Some points:
(-29, -20, -20, -3, 31, 36, 48, 17, 6, -9, -36, -13, -30, -33, -46, -33, -53, -35, -15, -22, -10, 2, 22,
 26, -9, -22, -29, -30, -14, -17, -5, 19, 26, 20, 59, 41)
(-22, -1, 7, 22, 34, 31, 53, 28, 60, 15, 10, -5, -19, -52, -32, -32, -50, -31, -36, -19, -6, -4, 1,
 -2, 27, 34, 51, 40, 36, 15, 4, -10, -21, 2, 17, 13)
(40, 32, 30, 53, 18, 18, -11, -16, -37, -50, -20, -29, -29, -35, -7, 4, 10, 62, 38, 38, 52, 36, 25,
 -10, -16, -15, -32, -44, -44, -27, -31, 13, 38, 40, 45, 20)
(-20, -15, 20, 30, 80, 32, 32, 18, 22, 13, -21, -27, -20, -6, 18, 26, 62, 73, 51, 91, 29, 34, 7,
 -8, -17, -17, -28, -37, -37, -57, -35, -25, -33, -33, -24, -35)
(-7, 4, 14, 38, 64, 77, 92, 127, 74, 90, 76, 17, 22, 5, -14, -21, -14, 0, 33, 39, 39, 42, 68,
 50, 36, 25, 22, -6, -10, -27, -27, -61, -32, -39, 7, -20)
(-13, -29, -43, -31, -30, -35, -19, -48, -37, -24, -40, -17, -31, -20, -19, -49, -54, -32, -13, -36, -58, -21, -26,
 -17, 2, 24, 2, 57, 33, 83, 103, 97, 86, 50, 38, 5)
(84, 92, 61, 38, 66, 95, 49, 9, 90, 63, 43, 23, 22, 14, 2, -11, -28, -19, -33, -34, -27, -16, -31,
 -16, -34, -44, -39, -23, -40, -40, -41, -44, -18, -27, -37, -21)
(-9, -15, -36, -32, -42, -40, -32, -17, -39, -20, -9, 7, 16, 43, 46, 41, 36, 94, 80, 112, 96, 46, 5,
 -1, -5, 1, 3, 3, 17, 15, 25, 11, 10, 10, -2, -4)
(-33, -20, -32, -48, -45, -37, -13, 13, 30, 24, 25, 12, -12, -18, -32, -15, -9, 8, 11, 19, 44, 36, 41,
 42, 25, 20, -17, -35, -26, -1, 50, 46, 37, -1, -42, -43)
(-29, -38, -50, -48, -42, -55, -18, -33, -46, -17, -23, -11, -2, 12, 10, 19, 27, 14, -10, -31, -15, -18, 7,
 22, 22, 24, 21, 30, 16, -10, -15, -24, -37, -14, -39, -32)
(-14, -17, -34, -54, -48, -43, -40, -28, -30, -22, -45, -25, -26, -50, -21, -21, -6, 16, 41, 74, 57, 31, 46,
 16, 21, 6, 28, 24, 2, 47, 37, 47, 45, 11, 72, 101)
(-25, -19, -36, -62, -27, -44, -38, -17, -18, -30, -11, -30, -6, 36, 58, 101, 58, 11, -17, -32, -59, -34, -44,
 -51, -31, -59, -28, -6, 32, 61, 40, 77, 23, 9, 47, 36)
(-20, -41, -46, -15, -39, -15, 0, 12, 22, 25, 10, 21, 60, 76, 60, 113, 80, 53, 44, 6, 19, 8, -5,
 -10, -39, -14, -49, -31, -49, -30, -23, -61, -31, -54, -4, -12)
(4, -34, -28, -39, -36, -35, -29, -30, -33, -25, -13, -13, -24, -15, -46, -7, -22, -52, -31, -8, -35, -25, -41,
 -18, 18, 47, 115, 108, 98, 60, 84, 90, 106, 114, 98, 49)
(1, -20, -38, -26, 10, -56, -41, -39, -32, -40, -19, -5, 3, 22, 41, 109, 127, 92, 127, 90, 127, 106, 70,
 55, -2, -8, -18, -28, -36, -35, -40, -42, -36, -13, -38, -16)
(-32, -31, -10, -44, -43, -14, -32, -35, -45, -27, -14, -15, 23, 35, 36, 74, 59, 53, 29, -3, -6, -22, -27,
 -20, -18, -20, -13, -32, -34, -45, -14, -13, 8, 24, 54, 29)
(-16, -27, -35, -45, -6, -50, -77, -21, -18, -39, -59, -32, -20, -31, -28, -32, -43, -29, -33, -20, -2, 30, 35,
 88, 111, 123, 92, 49, 26, 7, 22, 1, 19, 5, 17, 9)
(32, 29, 8, 36, 32, 28, 3, 11, -1, 3, 7, 12, 11, 2, -5, -5, -14, -24, -11, -4, -1, -6, -10,
 -14, -15, -33, -44, -59, -34, -12, 5, 20, 38, 71, 50, -3)
(-31, -21, -58, -39, -47, -45, -34, -5, 17, 7, -19, -62, -45, -40, -16, -8, 5, 13, 49, 98, 58, 17, -17,
 -30, -27, -18, -15, -13, -8, -7, -22, -29, -27, -37, -31, -26)
(-6, 15, 18, 30, 3, -20, -34, -19, 12, 54, 51, 61, 85, 47, -17, -36, -26, -39, -43, -39, -29, -42, -22,
 -62, -16, -49, -77, -31, -20, -13, -4, 13, 16, 34, 37, 42)
(-17, -30, -24, -73, -38, -23, -7, -41, -32, -14, -5, 11, 12, 67, 64, 24, 32, 35, 20, 22, 10, 29, 15,
 7, -5, -11, -15, -22, -24, -24, -19, 4, 21, 35, 33, 10)
(-10, -28, -28, -25, -58, -35, -19, -46, -26, -8, 17, 38, 46, 28, -2, -19, -22, -5, 9, 55, 67, 116, 87,
 127, 127, 38, 53, 18, 1, -27, -31, -28, -40, -42, -38, -30)
(57, -1, 29, 22, 9, 53, 107, 92, 94, 99, 37, 28, -8, -20, -23, -36, -32, -15, -37, -36, -36, -25, -42,
 -50, -43, -64, -32, -48, -48, -30, -53, -36, -37, -25, -37, -23)
(-10, -22, -33, -44, -52, -30, -15, 17, 32, 33, 33, 10, -12, -2, 43, 54, 117, 101, 59, 26, 44, -3, 16,
 23, 44, 17, 3, 5, -12, -25, -26, -15, -42, -30, -26, -17)
(-5, 8, 26, 61, 28, 3, -43, -42, -37, -34, -23, 1, 33, 28, 51, 4, -13, -17, -24, -52, -37, -51, -48,
 -18, -72, -37, -39, -30, -24, -7, 14, 28, 38, 39, 23, 34)
(-33, -40, -37, -13, 25, 12, 12, 25, 37, 20, 43, 94, 59, 97, 86, 90, 17, 23, -7, -15, -32, -51, -40,
 -59, -45, -42, -40, -32, -33, -20, -59, -42, -24, -26, 2, 16)
(-12, -11, -12, 0, -3, -16, -26, -33, -32, -44, -37, -32, -26, -36, -18, -5, 21, 52, 47, 21, -8, -21, -24,
 -12, 3, 25, 64, 56, 37, 51, 54, 27, 9, -4, -4, -12)
(-10, -35, -10, -3, 9, 25, 19, -2, -21, -20, -22, -40, -35, -36, -52, -33, -49, -23, 3, 36, 72, 61, 104,
 31, 40, 9, -11, -15, -36, -34, -6, 5, 8, 28, 40, 51)
(59, 61, 44, 11, 4, -10, -16, 2, 11, 85, 105, 61, 13, -22, -27, -37, -35, -44, -32, -33, -29, -25, -71,
 -21, -57, -51, -60, -38, -22, -44, -38, -22, -63, -50, -19, -9)
(15, 14, 19, 6, -6, -4, -30, -15, -17, -1, 3, 11, 13, 19, 1, 0, -19, -14, -21, -14, -12, -5, 9,
 28, 35, 19, 29, 40, 78, 80, 57, 1, -34, -38, -41, -14)
(-1, 6, -1, 6, -5, -8, -10, -2, 4, 12, 3, -15, -34, -36, -37, -38, -35, -41, -8, -33, -43, -46, -16,
 -3, 3, 20, 17, 6, 16, -6, 6, 8, 0, 28, 16, 29)
(13, -5, 23, 45, 27, -6, -38, -35, -37, 3, 22, 25, -7, -13, -27, -21, -21, -14, -29, -28, -51, -35, -19,
 -52, -38, -30, -14, -20, 2, -18, -7, -20, -17, -42, -39, -19)
(-26, -13, -39, -30, -47, -24, -23, -19, -36, -30, -38, -26, -33, -52, -31, -46, -10, -11, -51, -24, -31, -14, -6,
 18, 13, 31, 30, 61, 95, 55, 59, 43, 109, 105, 73, 115)
(31, 85, 20, 30, 5, -11, -12, -22, -50, -29, -25, -14, 12, 14, 3, -20, -38, -21, -49, -14, -13, -6, -12,
 -18, -35, -12, -26, -13, -63, -23, -54, -43, -33, -36, -26, -41)
(71, 127, 127, 120, 97, 70, 106, 60, 33, -14, -39, -19, -25, -27, -14, -22, -24, -40, -19, -11, -30, -29, -49,
 -32, -37, -24, -34, -23, -39, -45, -12, -25, -22, -40, -29, -20)
(15, 16, 24, 67, 19, 58, 57, 18, 57, 39, 72, 75, 53, 76, 50, 27, -2, -17, -23, -29, -27, -29, -2,
 29, 46, 20, -7, -30, -51, -27, -44, -48, -29, -22, -32, -8)
(-13, 10, 33, 47, 44, 4, 9, 31, 58, 19, 0, -28, -53, -33, -49, -43, -46, -51, -21, -22, -9, -16, -28,
 -21, -21, -14, -8, -16, -21, -12, -2, 1, 8, 17, 12, 7)
These points spread out most along one direction. Take the direction at right angles to it along which they spread out most. Then take the direction at right angles to both along which they spread out most. Go by this last direction. Where along it does each point below lie, from 0 to 99? The average is 50, and the first point in the table lies past the average. One standard deviation of the points above along it is 16.
(-17, -22, -16, -3, -9, -2, -4, -26, -22, -20, -32, -49, -39, -24, -27, -42, -24, -23, -24, -25, -3, 41, 69,
 72, 98, 127, 81, 68, 90, 111, 33, 11, -7, -16, -10, -21) 81
(14, 7, 13, 3, -17, -13, -43, -44, -30, -56, -40, -25, -48, -46, -38, -30, -25, -17, -7, 2, 15, 4, -1,
 -16, -16, 2, 10, 88, 98, 89, 23, -4, -16, -14, -33, -39) 57
(-21, -12, -50, -35, -65, -28, -49, -28, -31, -41, -50, -28, -9, 27, 44, 17, 22, -11, -18, -9, 14, 31, 31,
 -9, -27, -23, -6, -3, 5, -11, 2, -16, -21, -32, -23, -26) 42
(-22, -26, -10, -1, 24, 44, 21, -3, -29, -68, -22, -52, -24, -30, -37, -38, -20, -25, -5, -9, -4, -15, -12,
 -3, 9, 1, -10, -38, -21, -20, -3, 14, 29, 33, 10, 24) 54
(-24, -44, -43, -47, -34, -27, -19, -9, 6, 36, 110, 122, 127, 83, 127, 49, 46, 25, 23, 9, 0, -12, -10,
 -45, -50, -28, -19, -50, -21, -29, -23, -38, -27, -22, -40, -21) 21
(-1, 9, 6, 43, 87, 100, 114, 107, 11, -2, -28, -27, -38, -33, -27, -53, -14, -17, -35, -34, -31, -20, -27,
 -17, -12, 1, 22, 43, 28, 41, 37, 18, -2, -5, -15, -15) 65
(-18, -22, -21, -25, -13, 20, 20, 43, 38, 69, 46, 65, 35, 42, 32, 67, 86, 45, 52, 19, -20, 13, 25,
 39, 25, 33, 13, 4, -42, -35, -34, -21, -31, -17, -35, -35) 51
(107, 42, 28, 37, 17, 27, 42, 21, 41, 1, -1, -18, -20, -18, -41, -38, -14, -32, -27, -46, -29, -54, -16,
 -28, -37, -14, -15, -24, 0, -12, -2, -7, -13, -9, -26, -17) 53
(-22, -28, -5, -23, -28, -11, -4, 0, -1, -10, -19, -35, -23, -31, -3, -3, -36, -24, -23, -40, -6, -11, 9,
 25, 53, 53, 89, 119, 127, 104, 81, 114, 67, 19, -14, -25) 60
(28, 127, 127, 64, 45, 7, -6, -2, -18, -14, -5, -4, -7, -16, -41, -25, -32, -46, -28, -33, -42, -27, -45,
 -41, -33, -63, -17, -39, -55, -50, -66, -35, -47, -9, -44, -25) 50
